The same turns and mirrors carry the whole set onto itself, and each row onto the other rows of its family. Which rows share a family with each named row? Give them in list order.
These 32 rows form 4 families of 8 rows each.
j866: [ -4.9 -21.4  21.7  38.7   4.1   7.8  -5.8 -13.5 -19.1  -4.4  -7.9   1.6
 -13.0  -7.2   1.9 -16.6]
j365: [ -5.1 -17.8   0.5 -20.7 -23.4  -6.3  37.7   0.8   8.6  -5.8  24.2  19.2
  15.3 -15.5 -16.1   3.1]
j339: [ -8.3  18.8   6.7  -6.2  44.9   1.1   4.2  19.0   9.5 -10.8  -2.7  -9.0
  12.4  -0.5 -26.5  -3.9]
j364: [ -0.7  21.5   1.3  20.9  12.4   5.2 -24.5   1.1  14.3  -1.7 -21.2 -16.4
  -9.4  -6.2  29.4   9.8]
j452: [ -0.7  -9.4  23.8  -2.8  20.1  -2.2  10.5  -1.7  -5.6 -31.7  -1.8  -8.9
  12.9 -31.2 -21.5  -5.1]
j822: [-22.5  12.0  -8.9  -2.6 -16.5  -5.4 -17.9  12.6   1.3  24.9   7.4   7.5
  -5.2  12.3  34.5  27.2]
j230: [ 12.0  13.9 -14.1 -11.3  39.0   3.3   5.6  27.6  14.3  -2.1 -25.5  -1.7
  -1.3   5.9 -17.1  -2.8]
j977: [-17.4 -16.9   7.4  20.6 -35.2 -10.0   6.2 -13.1   3.9  10.1  28.8   3.9
   1.4  -5.3  18.5  -6.9]
j77: [  3.7 -30.0 -20.4 -19.4 -34.5  -0.2  16.0  -5.7  -6.2  -7.2  15.2  29.7
  -2.3  -2.1 -11.9   1.0]
j642: [-20.2 -22.7   2.4   2.5 -36.4 -12.0  -4.0 -12.9 -18.4   1.6  25.1   6.3
  -4.7 -11.7  22.4   1.0]
j978: [ -8.8  19.0  17.4   5.8  28.4  -2.8 -16.3  13.4  10.9  -3.9 -27.8 -19.3
   1.5  -7.4  10.7  20.4]
j710: [ -3.1  10.4  -2.6  -2.3  40.2  10.3  13.3  22.3   4.6   8.6 -21.0   7.6
  -6.4  18.9 -27.4  -2.1]
j132: [  1.7  -9.9  10.9  24.9  -1.9   2.8  -8.0 -22.2  -5.4 -24.8   3.1 -12.9
  -3.4 -29.0   9.6 -20.2]
j255: [-19.2  12.7 -23.0 -40.2   2.2  -8.5  12.9  26.1   5.6  18.4   9.3  12.4
   1.8  18.6  -7.3  16.7]
j569: [  8.7  13.1   1.1  25.6  20.3   5.1 -24.2  12.8   8.6   5.2 -27.7  -5.7
 -10.2   0.4  25.6   7.8]
j919: [ 11.0 -20.9  12.9  30.9   1.6  -0.4 -11.1 -11.9 -10.5 -17.8  -9.9  -7.3
  -7.2 -22.8  11.5 -19.0]
j505: [ -0.5 -14.9 -16.4 -32.0 -12.1   4.3  23.6  -0.8 -18.6 -10.3  29.9  19.2
   1.0  -1.5 -25.1   3.7]
j114: [ -5.9 -21.6 -17.1  14.7 -36.6  -1.1 -12.3 -11.5  -7.2  10.3  19.4  20.6
 -12.0  12.5  17.7  -0.7]
j53: [  1.4  29.0 -15.5 -14.2  36.5   6.6   3.3  19.1  21.9  -4.7 -17.6  -9.2
   0.3   3.3 -12.9   1.9]
j19: [ -4.2  -1.8 -26.6 -11.5 -25.9  -1.9 -10.8   9.9  10.1  20.9 -10.0  18.7
 -13.0  21.7  20.3  28.5]
j748: [ -7.1 -24.4  -3.3   5.4 -33.3  -1.2  -4.6 -21.1 -26.1  -3.1  28.0   5.4
 -11.8  -4.8  12.9   1.0]
j679: [-16.3  13.7 -17.6 -21.5   0.2  -6.7  23.9  23.9  27.0  23.1  15.2  10.7
   8.0  20.9 -11.7   7.3]
j997: [  7.7 -21.2  14.3  -2.9  15.4  13.0  25.4  -0.7 -13.8 -20.3 -12.9  16.2
  -0.1 -17.7 -31.9  -6.3]
j326: [-11.6   7.0 -13.2  -0.4 -18.6   2.4 -21.7   2.2  -6.6  20.3   2.2   0.8
 -17.2  17.3  32.1  30.7]
j13: [-15.5   8.4  -0.2   1.5 -24.2  -7.7  -1.7  11.3  23.8  25.5  -3.5   3.2
  -1.1   6.8  32.6  30.8]
j210: [ 10.2   0.2  -2.5 -11.6  19.6   8.5  20.2  -1.3   3.5 -31.8   4.9   1.9
   9.3 -25.7 -29.2 -17.1]
j464: [ -2.3   5.8  13.8  19.2  16.1  10.5 -13.4   9.8   0.8  11.0 -39.9  -0.5
 -16.1   4.9  16.6  21.6]
j645: [ 19.9 -12.3   0.4  -0.8  21.9   7.9  17.2   4.7  -5.3 -27.2   0.2  10.7
   7.0 -20.8 -27.9 -21.2]
j142: [ -2.8  -1.7 -36.7 -23.6  -9.0   2.2  11.0  14.2   8.9  13.3  13.7  29.5
  -2.6  28.0 -17.0   4.1]
j539: [-11.7   0.1  27.0  32.3  16.3  -1.7 -18.9  -6.5  -5.6 -14.3   1.7 -17.3
   3.6 -16.6   8.4  -8.2]
j110: [ -7.4  14.5 -29.8 -34.4   4.0   2.0   6.9  20.0   2.2  17.1   6.5   8.0
  -7.7  27.7  -8.7  22.7]
j835: [-11.1 -13.8  -8.0 -28.4 -15.4  -3.7  25.1   3.6 -13.0  -7.8  35.7  24.6
  11.0  -9.1 -18.3  -1.7]

Which other rows belong to the same family as j505? j364, j132, j53, j748, j326, j210, j110
Which other rows belong to the same family as j77? j339, j452, j978, j114, j19, j142, j539
Which other rows belong to the same family as j822? j230, j642, j255, j569, j919, j645, j835

